Rotation paths and how fast each direction turns (degrees a step)
Each turn is a multiple of 5 degrees from 10 to 175, or 0.
Each row of a path follows its step; steps can be skipped.
path 1
step 0: [  7  43  12  29  43 -19   8  20  -8   8   6  -1 -27   5  35  22 -11 -19
 -11  -9  21  -3 -42 -15  16   4   3  17 -25]
step 1: [  5  16   4  31 -15 -14  28   4 -26 -13  -7 -24 -28  43  13   7  -9  10
 -15  -1  -4 -13 -44 -40 -23  21  15 -12   7]
step 2: [ 38  -1   5  28   5   4  31  12   0 -17  -7   4 -24  17 -23  21 -14   3
 -48   2  31   9 -25  27  -8  15  16 -29  23]
step 3: [ 15   1 -10  21  19   1 -23  15 -31  -7  19  34 -26   3  13  20   0 -14
 -13   7  53  -2 -56  11  11  18   0   1  -6]
step 4: [-28  16 -21  30 -14  35   7   0 -37  -4  20 -15 -39   4  -5  -2 -12 -18
 -25   1  -4  -7 -54 -21  -9  15  -6  14  10]
step 5: [  6  30 -14  20   5  34  39  -3  -6 -26  -7  -3 -19 -10  -4  40  -9  -3
 -42 -21  29   9  -2  -8  -6   2  34  19  22]
step 6: [ -7   8 -27   3 -13 -14  -4  22   1 -45   1  29   2  16  46  30  -1  -7
 -27   9  42  -6 -26   6 -12  25  17  14   8]
step 7: [-27 -16 -33  24   4  13  11   9 -10 -20   7  11 -18   1   2  17 -18  -3
 -31  36 -29   3 -32   5  -3  57 -11   3  14]
step 8: [ -6  26 -20  17   6  22  17   1 -33  -1  12  27  -4 -29 -30  61 -28  17
 -18   4  14  18   2  -7  -8  27  -1  -2  -9]
step 9: [-36  38  -7  -1  -9  -5 -14  27  -1 -18  25   5  12 -17  16  33 -11  12
 -48  13  32  -7 -22  -8 -39 -10  -1   6 -15]
Speeds:
[  0  -1   1  -7  10   2   0  15  -6   1  10   4   2   7   3 -12   2  -8
 -10   5  10  -8  14  -3   1   4   4   2  -8]
115
[  6   0  12  -9  -7  -2  -2   0   9  -8   1   4   4   1  -7   4  10   9
 -14  -2   5   0   1  -4 -15  -7   9  -2   7]
100
[ -2   5  -6  10   2   9   6   0  -7  -5   3   1  -7   9  -9  -1   9   4
   8   7 -11  10  10  -2  -5  -5  11 -10  -2]
115
[-10   6   1   2 -11   0   5  15  10   0   2 -12   2   2  -8 -10  -4  -8
  -6   6  -7   1  -6  14  -3  -2  -4  -1   6]
140
[  0 -16  -3   1  -3   7   4 -13  -4   0  -1  -8  -2   3   3 -11  -7   3
 -15   3 -12  -7   0  -9  -8   2  -6  -3  -1]
125
path 2
step 0: [ -6  11  32 -11  -6  -3 -18  18  -3 -16  14  29 -30  14   6   1  13  25
 -15   8 -23   6   3  19  -7  35  38  16  16]
step 1: [ -3  11  15 -12   7  42  -6  -5 -26   0  24  26  -6   6   1  25   8  30
   7   7  28  -6  10 -10  -8  -7  34  21  28]
step 2: [ 16  17   1  -3   6   5  -8  -6  27   1   0  -1  -7  -5 -17  38  23  15
 -25  26  10  17 -32 -13   6 -14  35  16  36]
step 3: [ -7 -11 -19  -9 -14   4   4  -6 -17   7 -18  16  13  -4  -3  43 -13  36
 -28   0 -20  24 -16  15  14  26  25  22  18]
step 4: [ 19 -10 -12 -18  -5   7  -4  -4 -17  -7  -8   0  -4  16  -1  58 -14  31
  26  20  24  -1 -11  25  25 -11  -4 -10  14]
step 5: [-12 -17  17   7 -11 -17  -2 -20   4 -11 -11  -9   4  40 -31  35  17  21
 -10  31   1   2 -26   1  30 -14  -3   4 -22]
step 6: [-19 -22 -12  -3  13 -14 -23 -23   8 -14  12  20  -8  38  -4  18   0  21
  12   2 -13  -4 -15   9  17  48 -21  22   0]
step 7: [-20  13  17   9   4   1  -3  13   9   1   2  13 -17  37 -15  21 -29  30
  13  -2  37 -28   3 -12  17  10 -29  17   7]
step 8: [ 24   1  29   3  18 -33 -14   2   6   8 -28  10 -34  27 -18  15  15   7
 -21   7  17 -11  -7 -34  -4  21   1  25  -5]
step 9: [  3 -17  -7   8  14   3 -11  -3  -2 -14  -9   6 -34   9 -14  16 -17  28
  -7  -9 -15 -17  32  -5 -31  16  17  49   4]
Speeds:
[  1  -7 -10   9  -6   6  -1   8  -8  -6  -9 -18   8  -2   8  10   6  -2
  -3   5  -3   3   2  -6   0   2   3  -1  13]
45
[ -4  -6  11  -2   2  -5  -8  -4  -7   1  -7   7   6   0   4   5   4  -8
  -9 -14 -16   0  -5  -2  -1  12   8  -4  -4]
130
[ -8   3  -5   4  -1  -2   8   5   6   3  -3   1  -5  12  -1   2  10  -1
   7   4  -3 -16   6  -9  -1  14  -7 -12  -6]
40
[ -4  -4 -10   2   8   0   3  -6  21  -1  -3  -7   4   2  -8  -3   3   0
   4  -1 -14   5  -4   4  -9   1   6  12   1]
110
[ -4   4  10  -1   7   9  -3   2   7   3  -4  -4   6   5   1  14  -7 -10
  15 -11   7  -8  -2   1  -1 -11   5  -5   3]
125
path 3
step 0: [  6  29   0 -35  -2 -12  15  -1   8  12  10  -4  29  15 -40 -16  34  -4
 -34   4 -14 -21 -26  -3  -5  -6 -33 -18 -10]
step 1: [-12  34  17  -9  -8 -21  30  -7  -1   2  27   7  -9 -20  -9 -29  30 -29
   9   7 -26 -35 -23  -1  11  15 -21   8   6]
step 2: [-25  25  39  17  24 -12  15  29   4   2   7  20   0 -10   3  10  -2 -27
   7  37 -14 -34 -27  11  18   6   2   3 -13]
step 3: [-31  28  19  42  30 -30   2   6  20  -4 -28  -4  15 -11  16  -3  14   9
   7  38  -2  19 -19 -14   6  -4  -1 -12   4]
step 4: [-11  53  -3  -2  -9 -13  -5  20 -14  24 -32   3  24  -6  14 -13  -9  20
   0  39  -5  19  14 -22  -7  10   3 -26  21]
step 5: [-16   2  -4   1 -51 -12  15  25 -37   9 -16 -11   8   1  14 -12  -3   7
  12  40  -6   8  11 -26 -20   3 -37  17   0]
step 6: [ -5 -16 -10  -9 -27 -39  -5 -12 -26  29  15 -16  10  18  17  12  -1   3
  -6  53 -22 -16   9   2 -12 -15  -1  23 -26]
step 7: [ 38  -2 -16  36   5 -39   9 -19 -17  28   4  -8   6  -8 -21 -10  -4   1
  10  25 -32  -5   4  10   3 -37  -3  18 -12]
step 8: [ 48   6  14  -2 -18  -7   5  -4  18  11 -29  10  33  -8 -53  -4   5   0
   5  28 -23  -8 -10  17   4 -16  11   4 -10]
step 9: [ 30  -3   4 -16  -9 -27  -6   8  36   1 -12   3  11  -4 -38 -28  14   1
  -2  20  -9 -10 -41 -14   3  29 -31  13   8]
Speeds:
[  8   1   3   6  -1   0  -7   1  -3   0 -10  -5  -2 -10  -8  11   7  12
  -2   1   5   3  -9  -1   7 -11   6 -15   9]
80
[ -4 -18   0  -5 -10   3   4   1  -6   6   5  -1 -11  -5  10  -4   0   0
   1   6  -2 -13 -13  -3   8   8   0  -5   4]
85
path 4
step 0: [  3 -36 -23  19 -17  22  17  -6  16   6  -7  -1 -12  23  16 -29  14 -14
   3  -1 -26  16 -23  14  33   3  12  12  -4]
step 1: [ -6  22  -8 -21  -5  -3 -27 -25  -3   3  11  34  22  -6 -22   2  15   5
 -13   2 -13   2 -40  23  -4  19  26 -11 -20]
step 2: [  0 -25  14  -8  10 -18  -7  28  -4  35  25   5  -1 -12  -2   4  30  -4
  51  -6  -5  -7  17  29   7   6  -1  -6   2]
step 3: [-14  15  13  -4   6  27  26 -19   2 -13 -13 -22  -7  21 -13 -42  18   4
  19   2 -23   6   7  15  18  -3  -9  -4 -38]
step 4: [  0  18  -4 -13   6 -23 -36 -18 -21 -13 -10  12   5 -25 -43  -3  -4  28
  19 -34  -6   6   2 -12 -13  -6  10 -12  -5]
step 5: [  0   1   6   5  26 -17   5  37   9  -1   4 -13 -25   4  -5   6   8   6
  16   0 -26   2  29   7  30 -25   4  -2  45]
step 6: [ 14   6  -3   4 -16   9  16 -22  18 -30 -26 -15   3  19 -18 -17   0   9
 -22  19 -16 -21  22 -14   7  -6  46  -8 -14]
step 7: [  1 -36 -13 -17  -9  -7 -34 -20  10 -21  14  34 -15 -17 -13   5  -6  -5
  11 -22   4  -4  -6 -25   3   3  29   5  30]
step 8: [ 14  -5   9 -17  18  11  -3  10  23   6  24  19  -8  12  21   3  26 -14
 -31  20 -20   5  18  16  46   4  -5  -6  12]
step 9: [ 13  -7  -8  10 -35   1 -10 -42  -2  -2   4  10   8 -16   1  -2  19   8
   2  33   7   0  28   9  -2   5  17   9 -47]
Speeds:
[  6  -7   2  -2  -6   2  -9  -7  10 -13   1   5  -7   0   7   7  -4  -4
 -14   6   5  -2  14  -8   3  -9  -3   3   6]
35
[  1  -4 -13   4  -2   4   4   5   9   7  -6  -3   0   5  -2   5  -1   6
  -8  -5  -9  -9 -10  -1  -8 -12  14   0  12]
55
[  6   7  -9   7   5   1   8   2   2  -1 -10  15  -4  -2   1  -1  -6  -5
   2   6   3   2   5  -5   4  19  10   1  10]
45
[-4 -5  7  5 -4  0  9 -1  7  7 -2 -9  5 -1 -1  8  4  5 11 24  0 -7 10 -1
 -4  0  1 -3  0]
110
path 5
step 0: [  3 -40  30 -12   9   4 -12 -22 -32   5  24   4 -28   7   3  -3 -27 -27
 -16  12  11   3   7   8  25   8  27   5 -13]
step 1: [ -2 -17  14 -26 -54  -6  -7 -13 -21  16  12  -3  34  -6 -17 -17  13   6
 -12  13  11 -17  15   3  -7  29 -16  13  12]
step 2: [ 16  -5  -7   9  11  19 -24   1   6  17  12 -18  55  14  17  -8   7 -13
  17   0   8  -7 -17 -13 -19 -29 -34 -14   2]
step 3: [-11  33  16  19  33 -42 -10   9  19  -5  -5 -25  -3   8  27  29  11  25
  -1   3  -1 -16 -16  10 -25  -1  -5   6  -2]
step 4: [ -1  13  -8  14  13  -4   7  53   5  16 -18   5 -34 -16  -4   3  -9  -4
 -22  11  15  40 -12 -21 -10   6  15  24 -15]
step 5: [ 25 -23  12 -26  13   2  22  13  10   5  25  24  -6 -17 -32   4   0  -6
 -13 -10 -11  -6  24   9  -4 -12  55   8   4]
step 6: [ 22  12   1 -44 -27   8 -30 -26 -19  21  -5 -21 -11  27 -18 -20 -10  -5
   9   2  -7   1  22  11  21 -10  12  -9 -10]
step 7: [ 25  -1   5   5 -19   7 -14  -7 -14 -35  28 -29  24 -20  19  -8  23  -7
  21  17  15   4   1  25  16  10 -34  10  -5]
step 8: [-16 -17 -11  37   6   1 -11  -9  18  25   0 -26  27 -14   4  29 -13  18
 -12   5  -6 -18 -23  -4  16  -6 -31  20 -25]
step 9: [-14  -5  -3  22   9  10  -3  23  47  13 -19  -4 -27  13  19 -11   2  -2
 -19  10   8 -21  -8  15 -39   4   6  24  25]
Speeds:
[ 11  -6   4  10   3   2   9   5  -2   2  10   7   3 -10  -1   6   6 -14
   9  -4   3  -1  -5  -4   6 -14  -2  -6   4]
135
[ -4   0   0   1   3  -8  12   8  11   0  -2   1   3  10  -5   1  -1  -2
   3  11  14  -8   1  -4 -12   1  -6 -11 -11]
55
[-12  -1  -1   9  -5   1  -1   0  -6  -5  -1   1   7 -10  -4   0   2  -3
  -5  24 -10   1   4  -7  -2  -7  10   2  -2]
100
[ -5  10   6   0  16  -4  -9   4  -8 -12  -2  -2  -2  -6   2  -2  -1   6
  14   5   6   0  -4   2  13   0  -4  -1  -9]
90
[  0 -10  -8   9   3  -1  -3  13  -6   6  -8   6  -9   3   7   5  14  14
  -2  -2   3   0   3   5  -1  -3  10  -7  -3]
65
[ -2  -8  -7  -4   2   8   1  11   2  -6   3   8  19  -5 -11  -2  -3  12
  -2  -9  -1   4  -2  -3   0   0  -4   8  -9]
115
path 6
step 0: [  2  30  -2   5  16   3  -5   0  13  -6 -16  -7   5  -3  -1  -8  20 -42
  -6 -11  -5  -6  -3 -23  -8 -18  -5  -9 -57]
step 1: [-14  -6 -16   5  28   5  -1  -4  45  13  12 -20  -4 -13  15  -4 -26  -7
  31  14  -6 -16  -4  -7  35 -17 -10  15  12]
step 2: [  0 -24  22  24   5  20  27 -16  16 -24   4  -9 -13   8 -29  -2 -16   0
 -19 -13   6  -2  40 -22   4  17   1 -13  16]
step 3: [  4  -3  -8 -20 -17  23   5 -25  19  15  -3   6   4  10   5   5  31 -31
   9   7   2 -11 -11  -7 -11  40 -23 -33 -21]
step 4: [ -5  11  10  15  24   5   6  33  15  38  38 -22 -13  -2  25  13   9  16
  17  20  20   3   9  -2  -4   4  -9   1 -15]
step 5: [ -6 -15 -11   5  11 -24  50   8   0  14  -7  13  -1  -5  -2 -17   4 -21
  12 -24   3   6  39 -28 -16 -16  15  -1   5]
step 6: [-23  -3 -11 -21  15   2   6  -8  22 -32 -19  -6  36  16 -15   5  20 -18
  10  30  25   8  -5 -15  12  -7   4 -12 -25]
step 7: [-22  10  19  10  24  42   9  -8  -1  27  21 -26  22   8  -2   8  12  -8
  -1   5 -11 -14  -3  -3  19   4  -6  27  25]
step 8: [  7 -10 -12  -8 -18  -2  47   2  32   5   4  -3 -17  -6  -9  40   2  -1
 -18  -1  -2   1  18   4 -21  16  11  -7  39]
step 9: [  4   6   6   6   4 -15   2   6  12  -3   8 -21   5  19 -13  -4  48 -16
   4 -24  18   8 -27   0 -17  22  24 -28 -28]
Speeds:
[ -5 -11   3   2   3   8   1  -3   3 -10  -8   2  13   2  -1 -20  -1   8
   1   4  -3   0   1   0  13  -3  -2  -8   8]
80
[ 11   7 -13  -3   2   2  -3  -5   5 -10  -4  -1  10  13  17   3   3   2
   1  -5   5 -10  -2  -1   0   5   7  -2  -6]
125
[  4  16   8  -1  -7   4  -4  -4   8   6   3   4  -4   2   2 -12   4   0
   6  11  10   4 -10  -8   6  -1   7  11   5]
120
[  1   2  -8  -2   8  12  -1  -3  -5  15  -6  14  -9   7  -6   1   6   0
  -3 -14  -3  -1  -2  -2   9  -8   3  -5   2]
155
[  0   8   0   0   3   7   2  -5   7 -13   2   3   5  -6 -12  11  -7  -2
   4 -13   1  -2  -6  -1   6   6 -11  10   9]
65
[ -1  -7   0  -7  -2 -16   3  -3   7  -7  -2   4 -12  12  -2  -5   9   6
  -9  -7   0   4  10  -3   3   6  -3  13   4]
115
